.10 .27 .07 -.33 -.51 .26 -.65
-.30 -.47 -.08 .09 -.25 .47 .17
.10 -.22 .29 .13 -.13 .23 .22
|
.10 .27 .07 -.33 -.51 .26 -.65
.10 -.22 .29 .13 -.13 .23 .22

.20 -.02 .50 .02 -.35 -.07 -.43 -.52 .22 .11 .40 -.03 .37
-.44 .66 .18 -.31 -.22 -.20 .23 -.26 .04 .00 -.44 -.10 -.21
.36 -.30 .34 .16 -.17 .04 -.46 -.30 .16 .09 .52 .04 .39
-.18 .05 -.51 -.01 .38 .09 .44 .52 -.21 -.10 -.45 .06 -.39
|
.20 -.02 .50 .02 -.35 -.07 -.43 -.52 .22 .11 .40 -.03 .37
.36 -.30 .34 .16 -.17 .04 -.46 -.30 .16 .09 .52 .04 .39

.15 .35 .19 -.27 .26 .09
.15 -.09 -.46 .09 .45 -.03
-.19 .18 -.14 .04 -.32 .19
-.08 .59 .14 -.24 .04 .06
.01 .01 -.01 .05 .00 -.04
.05 -.13 .46 .08 .07 .16
.18 .09 -.26 .07 .36 .10
|
.15 .35 .19 -.27 .26 .09
-.19 .18 -.14 .04 -.32 .19
.01 .01 -.01 .05 .00 -.04
.18 .09 -.26 .07 .36 .10

-.60 -.42 -.27 -.03 -.18 .20 -.16 -.49 .13
-.36 .50 -.16 -.21 .17 .06 .30 .03 -.62
.19 .30 .18 .08 .51 -.05 .20 -.21 -.02
.07 -.01 .02 .23 -.01 .38 -.10 .00 -.22
.25 -.01 .05 -.08 .15 -.31 .09 -.26 .28
|
-.60 -.42 -.27 -.03 -.18 .20 -.16 -.49 .13
.19 .30 .18 .08 .51 -.05 .20 -.21 -.02
.25 -.01 .05 -.08 .15 -.31 .09 -.26 .28

-.08 -.18 .02 .11 -.34 .12 -.36
-.08 -.15 -.09 .05 .62 -.16 .10
.31 .31 .17 -.26 .09 -.01 .02
.18 .41 .22 -.12 -.12 -.08 .22
.02 -.26 .04 -.05 .46 -.04 -.19
|
-.08 -.18 .02 .11 -.34 .12 -.36
.31 .31 .17 -.26 .09 -.01 .02
.02 -.26 .04 -.05 .46 -.04 -.19

.19 -.31 -.45 -.26 -.50 .00 .55 .33 .55 .21 .44 -.59
.32 -.29 -.45 -.58 -.68 .13 .40 .49 .41 .03 .58 -.70
-.10 -.25 -.20 -.13 -.21 -.11 -.03 -.09 -.04 -.08 -.09 -.15
|
.19 -.31 -.45 -.26 -.50 .00 .55 .33 .55 .21 .44 -.59
-.10 -.25 -.20 -.13 -.21 -.11 -.03 -.09 -.04 -.08 -.09 -.15
---
.39 -.40 -.50 -.81 .16
.44 .24 -.16 .04 .33
-.16 .74 .41 .18 .22
|
.24 -.16
.74 .41

-.29 -.02 .22
-.10 -.31 .10
.02 -.22 .68
|
-.31 .10
-.22 .68

.62 .03 .20 .17
-.66 .04 -.27 -.06
-.15 .33 -.28 .49
.67 .14 .15 .34
.62 .16 .12 .37
|
.04 -.27
.33 -.28

-.38 .15 -.70 .25 .04
.80 .49 -.34 -.05 .48
-.21 .43 -.78 .60 -.59
|
.49 -.34
.43 -.78

-.07 .19 .05 .02 -.26
.10 -.15 -.22 .21 .44
-.17 .49 .37 -.10 -.23
.15 -.72 -.39 .03 .15
|
-.15 -.22
.49 .37

-.03 -.22 .04 -.37
-.18 .02 -.41 .36
.19 -.25 .14 .63
.41 .13 .45 -.13
.35 -.17 .47 -.13
|
.02 -.41
-.25 .14
---
-.51 -.28
-.63 .61
.64 -.59
-.34 .05
.19 .39
|
-.51 -.28
-.63 .61

-.60 -.46 -.51
-.47 -.43 .28
-.06 -.30 .08
-.04 -.70 .55
|
-.60 -.46
-.47 -.43

.64 .12 .24
.51 .16 .04
.62 .43 .18
-.32 -.14 .45
.24 .30 .29
|
.64 .12
.51 .16

.46 -.09 -.31 -.52
.03 -.18 .08 -.14
.12 .05 .05 -.51
-.19 .16 .06 -.35
.48 .05 -.25 -.63
|
.46 -.09
.03 -.18

.00 -.01 -.13 .00
.26 -.27 .21 .74
.01 .12 -.47 .19
.01 -.20 -.18 .08
|
.00 -.01
.26 -.27

-.05 .52
-.24 .58
.05 .08
.45 .08
-.17 -.27
|
-.05 .52
-.24 .58

-.59 -.11 -.53 -.07
.47 -.13 -.18 .01
-.57 -.06 .24 -.09
.52 -.18 .35 .00
|
-.59 -.11
.47 -.13
---
-.45 .64 .07
.10 .28 .00
-.72 .13 -.26
|
-.45 .64
.10 .28

.45 .14 -.13
-.19 -.38 -.60
|
.45 .14
-.19 -.38

.29 -.09
-.54 .68
-.55 -.15
-.15 .28
|
.29 -.09
-.54 .68

-.07 -.37 -.06 -.03 .41
-.27 -.70 -.06 .00 -.11
|
-.07 -.37
-.27 -.70

-.10 .11 -.13 .02
-.03 -.80 .06 .07
-.50 -.44 -.13 .22
-.46 -.02 .09 -.03
-.03 .25 .22 -.13
|
-.10 .11
-.03 -.80

-.41 -.32 -.26 .51 -.77
-.37 -.18 -.13 .19 -.82
-.41 -.02 -.11 .26 -.81
-.44 -.26 -.26 .56 -.79
-.25 .38 .34 .28 -.76
|
-.41 -.32
-.37 -.18

.60 -.21 .73 .28
.14 -.50 .18 .09
|
.60 -.21
.14 -.50

-.53 .13 .14
-.59 .56 .15
.20 -.32 -.53
-.49 .74 .15
.34 -.23 .01
|
-.53 .13
-.59 .56

.37 -.64
.35 -.62
.43 -.75
|
.37 -.64
.35 -.62
---
-.01 .81
-.03 .08
.56 -.14
.77 .14
.01 -.49
|
-.03 .08
-.01 .81
.01 -.49
.56 -.14
.77 .14

-.10 -.08 -.58 .54 .21 .72
-.41 .10 -.66 -.82 -.12 -.73
.30 .22 -.05 -.31 .27 -.12
.10 -.12 -.60 .68 .38 .54
-.21 .14 -.51 -.31 -.07 -.81
.12 .25 -.25 -.59 .22 .71
-.12 .57 .17 -.25 .53 -.25
|
-.41 .10 -.66 -.82 -.12 -.73
-.21 .14 -.51 -.31 -.07 -.81
-.12 .57 .17 -.25 .53 -.25
-.10 -.08 -.58 .54 .21 .72
.10 -.12 -.60 .68 .38 .54
.12 .25 -.25 -.59 .22 .71
.30 .22 -.05 -.31 .27 -.12

.40 .60 -.03 .44 .23 -.51 .51 .50 .18 .49 .08 .41
.02 -.28 -.10 -.27 .02 .74 -.12 -.18 .08 -.49 .13 -.10
-.15 -.33 .56 -.02 .73 .50 -.23 -.03 -.04 .02 .31 -.20
.19 .26 .26 .13 .27 -.12 .36 .49 .62 .40 -.17 .21
|
-.15 -.33 .56 -.02 .73 .50 -.23 -.03 -.04 .02 .31 -.20
.02 -.28 -.10 -.27 .02 .74 -.12 -.18 .08 -.49 .13 -.10
.19 .26 .26 .13 .27 -.12 .36 .49 .62 .40 -.17 .21
.40 .60 -.03 .44 .23 -.51 .51 .50 .18 .49 .08 .41

.02 .13 -.04 .09 -.10 -.29 .07 .07 .00 .15
-.31 -.60 .00 -.39 -.05 .70 -.51 -.54 -.34 -.59
.03 -.06 .11 -.02 .20 .24 .00 .04 .08 -.04
.07 .02 .11 .03 .19 .12 .07 .11 .13 .04
.24 .39 .19 .30 .31 -.34 .38 .47 .33 .48
.17 .20 .08 .13 .19 -.06 .22 .25 .22 .19
-.04 .01 -.08 .00 -.14 -.13 -.03 -.06 -.09 .00
|
-.31 -.60 .00 -.39 -.05 .70 -.51 -.54 -.34 -.59
-.04 .01 -.08 .00 -.14 -.13 -.03 -.06 -.09 .00
.02 .13 -.04 .09 -.10 -.29 .07 .07 .00 .15
.03 -.06 .11 -.02 .20 .24 .00 .04 .08 -.04
.07 .02 .11 .03 .19 .12 .07 .11 .13 .04
.17 .20 .08 .13 .19 -.06 .22 .25 .22 .19
.24 .39 .19 .30 .31 -.34 .38 .47 .33 .48

.03 -.13 -.04 .01 -.03 -.13 -.28 .21
.12 .01 .20 .09 -.02 .30 .36 .24
-.03 -.02 .01 .03 .04 .00 -.11 .13
-.06 .21 .11 .04 .10 .30 .43 -.14
-.23 -.10 -.10 .17 .20 -.19 -.62 .30
.00 -.06 .01 .04 .02 -.02 -.13 .17
-.01 -.04 .01 .04 .02 -.01 -.10 .13
.01 -.06 .01 .02 .01 -.03 -.14 .18
-.20 .05 -.25 -.09 .05 -.33 -.32 -.46
.07 .17 .03 -.23 -.02 .12 .22 -.08
-.05 -.21 -.12 .16 -.04 -.27 -.33 -.06
|
-.23 -.10 -.10 .17 .20 -.19 -.62 .30
-.20 .05 -.25 -.09 .05 -.33 -.32 -.46
-.06 .21 .11 .04 .10 .30 .43 -.14
-.05 -.21 -.12 .16 -.04 -.27 -.33 -.06
-.03 -.02 .01 .03 .04 .00 -.11 .13
-.01 -.04 .01 .04 .02 -.01 -.10 .13
.00 -.06 .01 .04 .02 -.02 -.13 .17
.01 -.06 .01 .02 .01 -.03 -.14 .18
.03 -.13 -.04 .01 -.03 -.13 -.28 .21
.07 .17 .03 -.23 -.02 .12 .22 -.08
.12 .01 .20 .09 -.02 .30 .36 .24

.47 -.05 -.03 -.01 .09 -.67
-.21 -.38 -.39 -.61 .41 -.06
.45 -.05 -.03 .00 .10 -.69
-.42 -.71 -.26 .27 .10 -.32
-.22 -.25 -.04 .59 .03 .82
|
-.42 -.71 -.26 .27 .10 -.32
-.22 -.25 -.04 .59 .03 .82
-.21 -.38 -.39 -.61 .41 -.06
.45 -.05 -.03 .00 .10 -.69
.47 -.05 -.03 -.01 .09 -.67

.03 .35 .75 -.16 .37 -.08 .24 .11 .26 -.11 .44 .09 -.58 .10 .05
-.13 -.15 .09 .25 .04 -.11 -.04 .03 -.14 -.13 .09 -.03 -.15 -.07 -.01
.00 -.06 -.12 .02 .03 -.01 -.08 .03 .11 -.05 .11 .00 -.05 -.11 .00
|
-.13 -.15 .09 .25 .04 -.11 -.04 .03 -.14 -.13 .09 -.03 -.15 -.07 -.01
.00 -.06 -.12 .02 .03 -.01 -.08 .03 .11 -.05 .11 .00 -.05 -.11 .00
.03 .35 .75 -.16 .37 -.08 .24 .11 .26 -.11 .44 .09 -.58 .10 .05
